In the rows, 128 means zero.
A single turn carries every row of the set below to another of its rows. Some are shown first; where does it send the rows asked next?
bogu: [101 109 142 106 100 101 108 139 139 127 152 130 165 128 118 135 125 107
 156 150 153 137]
lidaz: [119  88  98 123 109  98 110 108  89  98  95 151 171 133 141 140 123 103
 136 151 156 143]
Burin: [115  86  96 103  98 110 100  91  92 106 103 131 159 131 130 117 130  91
 141 153 149 138]
koli: [129 151 135 118  96 137 126 131  94  96 108  66 141 107 132 144 129 152
 133 109  98 118]
Dedu: [133 109 115 125 150 113 150  85  96 141 100 140 117 146 116 131 118 177
 167 112 137 133]
guri: [135 115 153 122 152 153 125 125 109 145 120 107 119 151 144 148 160 136
 123 147 110 123]
Meke: [116 143 126 121 102 133 103 135  81 104 108  71 117 109 130 168 122 131
 130 127  93 121]
Tava: [114 134 145 118  97 144 121 141  77  88  87  62 133 128 145 147 120 141
 145 107 111 112]
guto: [103 119 147 122 128 123 128  88  84  90 111 113  94 122 126 115  87 128
 165  81 145 109]
Gine: [153 120 130 127 148 156 123 131 120 126 109 126 120 151 129 154 162 146
 126 133  95 143]
nez: [112 133 132 123  86 108 123 149 162  83 117 129 128 141 137 124 122 145
 142 150 160 162]
zus: [ 86 125 126 119 117  99 135  85  77  89 129  94 103 124 149 139  97 143
 163  98 143 105]
viz: [129 101  99 106 107  99  87 132 130  89  76 108 124 159 116 130  96 124
 114 144 162 136]
riza: [127 105 122 119 154 117 149  85 124 126 128 143 116 163 121 127 128 167
 164  97 140 115]
tamo: [ 99 119 139 124 129 116 118  98  75  82 136 102  82 127 137 124  88 147
 142  93 143 119]
balo: [149 130 165 124 132 152 112 132 116 145  96 109 115 149 136 149 151 135
 149 145 102 128]
sefu: [108 106 128 119  95 119 107 138 126 124 152 147 178 118 141 137 118 123
 153 140 167 125]
zitid: [127  96 134 120 154 131 143 105 102 140  97 158 121 154 136 128 111 172
 170 107 124 134]
Bora: [132  91 111 105  88 101  98 124 128  86 103 120 114 157  89 123 101 110
 124 145 155 132]
pezo: [134 121 125 105  90 101 125 147 150  67 109 124 145 135 158 142 119 142
 138 137 167 155]

riza moves to Gine
koli moves to tamo
Now these:
pezo moves to Bora
Burin moves to sefu
zitid moves to balo

